0: array([-1.4, 1.0, -0.4, 0.1, -0.6, 1.3, -0.5, 0.4, 0.8, 0.6, -1.9, 0.7, -2.4, -0.5, 1.2,
       -0.9, -0.7, -1.4, -0.1, -2.3, 1.5, 0.3, 1.5, 1.0])
1: array([-1.5, 0.8, -0.6, -0.1, -0.7, 1.3, -0.6, 0.3, 0.8, 0.4, -2.0, 0.9, -2.1, -0.3, 1.3,
       -0.9, -0.8, -1.6, -0.2, -2.2, 1.6, 0.4, 1.5, 0.8])
2: array([-1.5, 0.9, -0.6, 0.0, -0.7, 1.3, -0.6, 0.2, 0.7, 0.5, -1.9, 0.8, -2.3, -0.3, 1.3,
       -1.0, -0.8, -1.6, -0.1, -2.3, 1.6, 0.4, 1.6, 1.0])
3: array([0.5, 0.1, -0.1, -0.3, 0.4, 0.2, -0.8, 0.3, 0.8, 0.2, -0.5, -0.8, 0.4, 0.2, -0.4,
       0.0, -0.4, -0.1, 0.2, 0.3, -0.5, -0.8, 0.2, 0.2])
4: array([1.4, -1.0, 0.4, -0.1, 0.6, -1.3, 0.7, -0.4, -0.9, -0.6, 1.9, -1.0, 2.1, 0.3, -1.4,
       1.0, 0.7, 1.5, -0.1, 2.2, -1.7, -0.3, -1.5, -1.0])
5: array([1.7, 0.5, 0.1, -0.7, 1.4, 0.7, -2.3, 0.8, 2.4, 0.6, -1.5, -2.3, 1.3, 0.6, -1.2,
       -0.2, -1.0, -0.5, 0.5, 0.7, -1.6, -2.4, 0.7, 0.8])
6: array([1.4, -0.8, 0.7, 0.1, 0.7, -1.3, 0.7, -0.3, -0.8, -0.7, 1.9, -1.0, 2.2, 0.3, -1.4,
       0.9, 0.7, 1.5, 0.0, 2.2, -1.7, -0.3, -1.6, -0.9])
7: array([1.5, -0.9, 0.4, -0.2, 0.4, -1.6, 0.5, -0.4, -0.8, -0.5, 2.0, -0.8, 2.3, 0.4, -1.3,
       0.9, 0.8, 1.5, 0.0, 2.3, -1.6, -0.4, -1.7, -1.0])
8: array([1.6, 0.4, 0.0, -0.8, 1.4, 0.7, -2.3, 0.8, 2.5, 0.7, -1.5, -2.3, 1.3, 0.7, -1.2,
       -0.1, -1.0, -0.5, 0.6, 0.8, -1.5, -2.3, 0.7, 0.8])
9: array([-1.4, 1.0, -0.5, 0.1, -0.6, 1.3, -0.6, 0.3, 0.7, 0.4, -1.9, 0.9, -2.2, -0.4, 1.3,
       -0.9, -0.7, -1.5, -0.1, -2.3, 1.4, 0.3, 1.5, 1.1])
10: array([-0.3, 0.8, -0.3, -0.2, 0.1, 1.2, -1.2, 0.4, 1.3, 0.6, -1.8, -0.2, -1.1, 0.0, 0.6,
       -0.6, -0.7, -1.0, 0.2, -1.2, 0.6, -0.5, 1.3, 1.0])
11: array([1.6, 0.4, 0.0, -0.7, 1.4, 0.7, -2.3, 0.8, 2.5, 0.8, -1.5, -2.3, 1.3, 0.7, -1.2,
       -0.1, -1.0, -0.5, 0.6, 0.8, -1.6, -2.4, 0.7, 0.8])
12: array([-1.5, -0.5, -0.1, 0.7, -1.4, -0.7, 2.5, -0.6, -2.4, -0.6, 1.5, 2.4, -1.2, -0.5, 1.3,
       0.3, 1.1, 0.5, -0.7, -0.7, 1.5, 2.3, -0.8, -0.9])
13: array([1.4, -0.9, 0.6, 0.1, 0.7, -1.4, 0.5, -0.4, -0.8, -0.5, 2.0, -0.9, 2.2, 0.3, -1.5,
       0.9, 0.8, 1.5, 0.0, 2.3, -1.6, -0.4, -1.7, -1.0])
14: array([-1.5, 0.8, -0.5, 0.2, -0.5, 1.4, -0.5, 0.3, 0.7, 0.5, -1.8, 1.0, -2.2, -0.3, 1.3,
       -0.9, -0.8, -1.6, 0.0, -2.1, 1.7, 0.4, 1.6, 1.0])

array([-1.5, 0.0, -0.1, 0.6, -1.1, 0.0, 1.3, -0.5, -1.4, -0.2, 0.5, 1.9, -1.5, -0.4, 1.2,
       -0.2, 0.4, -0.1, -0.4, -1.3, 1.5, 1.6, 0.0, -0.3]) 12 14 1 9 0
array([0.6, 0.2, 0.0, -0.2, 0.5, 0.3, -0.7, 0.3, 0.9, 0.3, -0.5, -0.8, 0.5, 0.3, -0.4,
       0.0, -0.3, -0.1, 0.2, 0.3, -0.6, -0.9, 0.2, 0.3]) 3 10 8 5 11
array([0.5, 0.1, 0.0, -0.2, 0.5, 0.2, -0.8, 0.2, 0.8, 0.3, -0.4, -0.8, 0.5, 0.3, -0.4,
       0.0, -0.3, -0.2, 0.2, 0.2, -0.5, -0.8, 0.2, 0.2]) 3 10 8 5 11
array([-1.5, 0.0, -0.2, 0.5, -1.2, -0.2, 1.3, -0.5, -1.4, -0.3, 0.5, 1.9, -1.5, -0.5, 1.3,
       -0.1, 0.5, 0.0, -0.3, -1.2, 1.5, 1.6, -0.1, -0.3]) 12 14 1 9 0
array([-1.6, -0.5, 0.0, 0.7, -1.4, -0.8, 2.4, -0.8, -2.5, -0.7, 1.5, 2.3, -1.1, -0.6, 1.2,
       0.1, 1.0, 0.5, -0.6, -0.7, 1.5, 2.3, -0.8, -0.9]) 12 14 1 9 0
array([-1.6, -0.5, 0.0, 0.8, -1.4, -0.8, 2.4, -0.8, -2.5, -0.7, 1.6, 2.4, -1.2, -0.6, 1.2,
       0.1, 1.0, 0.5, -0.6, -0.7, 1.5, 2.3, -0.9, -0.9]) 12 14 1 9 0
array([-1.5, -0.4, 0.0, 0.8, -1.4, -0.8, 2.3, -0.9, -2.5, -0.6, 1.6, 2.3, -1.2, -0.6, 1.2,
       0.1, 0.9, 0.5, -0.6, -0.8, 1.4, 2.2, -0.8, -0.8]) 12 14 1 9 0
array([0.5, -0.4, 0.1, -0.1, 0.2, -0.5, 0.2, -0.2, -0.3, -0.3, 0.7, -0.4, 0.7, 0.0, -0.5,
       0.3, 0.2, 0.4, 0.0, 0.9, -0.5, -0.1, -0.6, -0.4]) 3 4 6 13 7
array([-1.5, 0.0, -0.2, 0.4, -1.3, -0.2, 1.4, -0.5, -1.5, -0.3, 0.4, 1.8, -1.7, -0.5, 1.2,
       -0.1, 0.4, 0.0, -0.4, -1.1, 1.5, 1.7, 0.0, -0.2]) 12 14 1 9 0
array([-1.6, -0.5, 0.0, 0.7, -1.4, -0.8, 2.3, -0.8, -2.5, -0.8, 1.5, 2.3, -1.2, -0.6, 1.1,
       0.0, 0.9, 0.5, -0.6, -0.8, 1.4, 2.3, -0.8, -0.8]) 12 14 1 9 0
array([-1.5, -0.5, -0.1, 0.6, -1.5, -0.9, 2.3, -0.8, -2.6, -0.7, 1.5, 2.3, -1.3, -0.6, 1.2,
       0.3, 1.1, 0.7, -0.5, -0.6, 1.5, 2.4, -0.7, -0.7]) 12 14 1 9 0
array([-0.6, -0.6, 0.2, 0.5, -0.7, -1.0, 1.8, -0.6, -2.0, -0.7, 1.7, 1.4, 0.0, -0.3, 0.4,
       0.5, 0.9, 0.8, -0.4, 0.3, 0.5, 1.4, -1.2, -1.0]) 12 4 6 7 13
array([-1.5, -0.5, 0.0, 0.7, -1.3, -0.7, 2.3, -0.8, -2.5, -0.7, 1.6, 2.4, -1.2, -0.7, 1.3,
       0.2, 1.0, 0.5, -0.5, -0.6, 1.6, 2.4, -0.6, -0.8]) 12 14 1 9 0
array([-1.5, -0.5, 0.0, 0.8, -1.4, -0.8, 2.4, -0.7, -2.5, -0.7, 1.6, 2.3, -1.2, -0.6, 1.3,
       0.3, 1.0, 0.5, -0.7, -0.7, 1.6, 2.5, -0.6, -0.8]) 12 14 1 9 0
array([0.6, 0.2, 0.1, -0.2, 0.5, 0.2, -0.8, 0.2, 0.8, 0.2, -0.5, -0.8, 0.5, 0.2, -0.4,
       0.0, -0.3, -0.1, 0.2, 0.3, -0.6, -0.9, 0.2, 0.2]) 3 10 5 8 11
array([-1.5, -0.5, -0.1, 0.8, -1.5, -0.8, 2.3, -0.8, -2.6, -0.7, 1.6, 2.3, -1.3, -0.7, 1.2,
       0.1, 1.0, 0.6, -0.6, -0.7, 1.5, 2.3, -0.7, -0.8]) 12 14 1 9 0
array([-1.5, -0.4, 0.1, 0.8, -1.4, -0.8, 2.3, -0.8, -2.5, -0.7, 1.6, 2.3, -1.2, -0.6, 1.3,
       0.2, 1.0, 0.4, -0.7, -0.7, 1.5, 2.3, -0.8, -0.8]) 12 14 1 9 0
array([-1.5, 0.0, -0.2, 0.5, -1.1, 0.0, 1.3, -0.5, -1.5, -0.2, 0.5, 1.9, -1.5, -0.5, 1.2,
       -0.3, 0.3, -0.2, -0.4, -1.2, 1.5, 1.6, 0.0, -0.2]) 12 14 1 9 2
array([-0.5, 0.7, -0.3, -0.3, 0.0, 1.1, -1.2, 0.5, 1.3, 0.6, -1.8, -0.2, -1.1, 0.0, 0.6,
       -0.6, -0.7, -1.1, 0.1, -1.2, 0.7, -0.4, 1.3, 0.9]) 10 9 0 1 14
array([0.5, -0.4, 0.1, 0.0, 0.2, -0.5, 0.3, 0.0, -0.2, -0.2, 0.7, -0.3, 0.9, 0.1, -0.5,
       0.3, 0.3, 0.5, 0.0, 0.8, -0.6, -0.1, -0.5, -0.3]) 3 4 6 13 7
